Where one turn sends some rows of the set: a few examples, then the rows asked
rofon: [-47.1  -2.9  -6.6  15.9   5.3  -5.6  18.4 -15.8   2.2  14.6  11.1  -3.5
 -23.9   7.7  -4.9   1.0   4.0 -17.3 -15.7 -27.4  -4.9   6.0   0.7 -22.9
 -28.9  -3.6 -14.2  12.1  -4.9]
gumes: [-43.4  -7.6  -6.2  17.1   1.7  -4.4  16.0 -17.5  -3.2  17.7   9.5  -4.7
 -24.6   7.4  -4.9  -1.7   5.8 -16.8 -10.5 -26.2  -3.1   4.5   1.7 -29.4
 -27.1  -8.4  -9.9   4.3  -5.4]
tovun: [-25.1 -22.6 -11.0  -2.1   8.9 -27.8  -9.0 -15.6  16.9   2.9   2.3 -13.8
 -15.8 -19.1   2.8   2.4   4.5 -36.4  -4.3 -24.4  -3.1  14.8  -8.3   7.1
   8.1  -0.4  -3.4  -5.8   0.1]
Zuke: [-31.9 -14.5  -9.4   1.5  10.5 -15.2 -29.7 -18.9   1.3  22.4  17.4 -20.1
 -29.4 -10.1  30.5   5.7  -1.2 -12.1  -5.9  -8.0 -18.8 -19.0  10.2 -21.5
 -18.8   4.5   9.1  15.4  14.3]
Bet: [-35.4 -15.4  -9.9   2.5  20.2 -16.9 -30.9 -23.7   6.5  28.1  15.2 -16.5
 -21.4  -7.0  32.5  12.0  -1.8 -12.7  -3.2 -13.2 -19.7 -11.5   5.0 -24.5
 -20.4   3.0  11.7  26.7  11.6]
gav: [-15.6   8.8  -3.5  -4.0  28.4  -0.8  -6.4  -4.9  -5.4 -17.3  -4.2  -0.3
   3.5   1.3  25.4  11.4 -16.2 -16.9 -25.9  -5.2 -27.4   8.3   7.4   9.1
 -26.3  -0.9  13.7  18.7  -4.5]
Disas: [-11.3  -6.6  -1.4   4.9  25.6   3.4 -13.7  -9.1  -2.4   3.2  -5.9  -4.2
  13.5  -9.4  36.1  10.3 -13.2 -20.6 -10.5  -8.9 -13.8  25.7   2.3 -14.0
 -18.8 -11.7  38.6  14.5 -10.4]
zubip: [-14.0   2.3   4.6  13.4  13.4   2.6   2.9   6.8   3.3  17.9   9.0  -7.6
  21.9  -5.4  30.2  20.1 -23.2 -16.9  -7.8 -16.2 -10.3  24.5  -9.4   2.3
 -16.2   7.9  22.6  -2.1  -7.3]
Latat: [-12.9   3.4   8.4   4.0  17.6  -6.7  10.7   2.0   5.5 -10.8   5.6  -7.6
  10.9   5.3  15.2  29.3 -19.7  -9.8 -16.2 -20.6 -24.5  13.8  -3.8   7.7
 -23.5   8.0  -0.2  -4.1   7.8]
Bif: [-37.3 -12.2 -11.6   3.1  23.4 -18.2 -30.2 -24.6   2.8  26.4  15.1 -13.9
 -20.5  -1.7  30.9  13.1  -2.8 -13.0  -5.7 -12.5 -24.2 -15.4   4.7 -18.7
 -21.9   4.1   6.4  28.9  10.2]
Zisil: [-30.1  -8.7 -17.6   1.5  12.8 -21.7 -11.9 -10.0  -5.3  16.8   3.9  -6.5
 -13.0  -9.2   5.3  -5.9   0.2 -37.0  -7.1 -13.7 -10.3   2.1 -12.1  23.0
   7.8   5.0  -7.1  -4.1 -16.0]
perur: [ -1.0 -10.1   1.6  -3.5   9.1   1.0  -8.0  -5.2  -7.5 -21.4  -6.2 -12.1
  -5.9 -10.2  20.8   6.4  -8.0 -13.9 -15.7  -4.1 -19.2   8.3  14.8 -14.2
 -20.9 -13.9  24.6 -10.1   4.5]
Dedu: [ -3.9  -4.5   9.5   5.8  11.5  -6.1   7.6  -0.1  -4.3 -10.5   0.9 -10.0
   7.0   5.7  10.7  27.0 -14.4  -7.0  -8.9 -18.7 -25.1   7.7  -2.4  -2.3
 -21.3  -0.9   2.1 -19.9   8.4]
kamil: [-25.2 -22.7 -15.5   5.1  26.3 -26.9 -14.0 -24.8   0.9  18.7  -4.6  -4.9
  -2.2  -1.8   3.8   8.1   6.2 -33.6   5.5 -25.6 -11.3  12.1 -18.6   4.2
   6.9  -8.2  -2.1  -1.1 -12.7]
rilab: [-33.8 -16.9  -9.6   2.6  13.2 -15.8 -30.2 -21.2   6.5  26.3  17.3 -19.2
 -24.5 -11.9  32.6   8.4  -1.1 -13.1  -4.2 -11.3 -17.3 -12.4   8.1 -25.3
 -18.7   2.6  12.4  20.6  14.1]
duto: [-51.7   0.3  -7.3  18.0   7.1  -5.1  17.4 -14.6   5.3  21.0  13.0  -1.9
 -20.3   5.1  -0.2   0.3   0.8 -21.5 -16.1 -27.2  -1.9  10.6  -0.9 -19.4
 -28.0   0.7 -10.6  19.0  -8.0]
Guvo: [-17.6   5.0  -3.9   1.0  33.0   1.2 -10.9  -7.6  -2.7  -2.6  -5.0   0.9
  13.7  -1.3  34.3  12.1 -17.1 -20.0 -19.6  -8.4 -21.0  19.4   2.8   1.4
 -23.1  -3.9  27.5  25.0 -11.2]
Peler: [ -2.9 -13.6   0.6   2.7  13.8   3.5 -12.4  -8.5  -4.7  -5.8  -6.9 -11.0
   3.7 -13.6  29.8   7.5  -8.8 -16.9  -9.1  -7.6 -13.8  19.3   9.0 -21.9
 -18.0 -16.5  37.6  -2.7  -2.4]
tupu: [-17.6   6.8   5.1   8.0  19.0  -2.6   7.1   5.7   9.7   3.7   9.3  -5.9
  18.0  -1.4  24.5  25.1 -24.5 -15.5 -15.6 -19.0 -16.4  22.0  -6.7  10.5
 -20.6  13.3   9.6   5.2  -0.7]
muga: [ -0.1  -9.8   7.8  10.7   5.8   0.0   4.1   1.3 -10.8   2.9   1.5 -12.7
  11.0   1.9  16.5  20.5 -14.0  -8.4  -0.8 -15.2 -19.0  10.8  -3.8 -10.1
 -16.6  -6.2  14.7 -27.1   0.9]
tuguk: [-28.5 -13.3 -14.9  -1.1   5.7 -23.5  -9.1  -8.1   8.4   6.7   5.6 -11.4
 -18.6 -18.3   4.9  -4.9   1.4 -37.5  -9.3 -16.0  -4.3   6.5  -7.6  18.7
   8.8   6.0  -7.3  -6.8  -5.5]
Goz: [-25.1 -27.4 -12.0   1.6  19.4 -29.4 -11.5 -23.5  13.4   8.1  -3.0  -9.9
  -8.3 -10.8   2.5   7.8   7.2 -34.1   3.4 -29.2  -5.9  17.2 -14.8  -0.8
   6.6  -6.4  -1.7  -2.6  -2.8]
nebo: [-36.2  -9.5 -11.8   1.7  21.3 -17.2 -29.9 -21.1  -2.3  23.9  15.2 -12.9
 -24.9  -0.2  28.5  10.2  -2.5 -11.2  -8.5  -9.0 -26.3 -20.7   6.9 -15.7
 -22.4   5.8   2.4  22.9  10.5]
rav: [-28.3 -14.0 -18.0   5.4  23.3 -24.1 -14.3 -17.9  -9.0  22.0  -1.8  -2.8
  -4.9  -0.2   5.1   0.8   2.9 -35.1   0.1 -18.5 -13.4   3.4 -18.5  16.9
   6.8  -2.4  -5.2  -0.7 -19.7]
Dile: [-33.8 -11.3 -10.7   0.2  13.4 -14.8 -29.1 -18.8  -2.9  21.9  16.6 -16.6
 -28.9  -4.7  28.7   6.5  -2.1 -12.5  -8.1  -7.5 -24.3 -23.3  10.3 -17.4
 -21.0   5.3   4.7  18.0  13.0]
Govo: [-42.9  -8.4  -6.8  20.9  -0.2  -1.2  14.2 -17.0  -5.2  25.7   9.2  -4.8
 -21.9   4.5  -1.1  -4.4   5.4 -18.5  -7.6 -25.1  -0.3   6.7  -0.1 -32.1
 -25.1  -9.7  -3.6   3.0 -10.3]
Dubo: [ -5.5  -5.2   6.5  14.1   7.4   4.3   1.1   3.9  -7.3  17.9   5.5 -11.0
  18.7  -4.4  27.0  17.3 -17.9 -12.5  -1.0 -13.7 -12.6  19.2  -7.9  -8.4
 -14.7  -1.3  24.6 -17.8  -6.6]
nesar: [-51.2   0.1  -7.9  20.7   5.2  -1.4  14.6 -13.6   2.3  29.1  13.9  -2.0
 -17.0   2.2   4.3  -3.0  -0.3 -21.4 -13.0 -26.0   2.2  12.9  -2.1 -21.8
 -25.2  -0.8  -2.6  18.4 -12.8]
tev: [-46.8  -5.4  -7.8  21.8   2.0   0.0  13.7 -15.3  -2.9  32.3  12.0  -3.5
 -17.6   2.6   4.5  -5.0   2.9 -21.0  -8.5 -23.8   3.2  11.1  -2.2 -28.4
 -24.3  -6.8   0.4   9.9 -13.7]
Fekel: [ -8.2   1.5  -0.6  -6.6  17.1  -1.5  -4.9  -4.1  -7.8 -26.9  -5.0  -6.5
  -5.9  -2.8  19.4   8.4 -11.4 -13.9 -25.0  -3.5 -26.8   1.3  14.5   1.4
 -25.4  -5.2  12.9   0.8   3.0]

Zuke goes to rilab
rav goes to Zisil
Now find these:
Disas goes to Guvo
tev goes to nesar
muga goes to Dubo

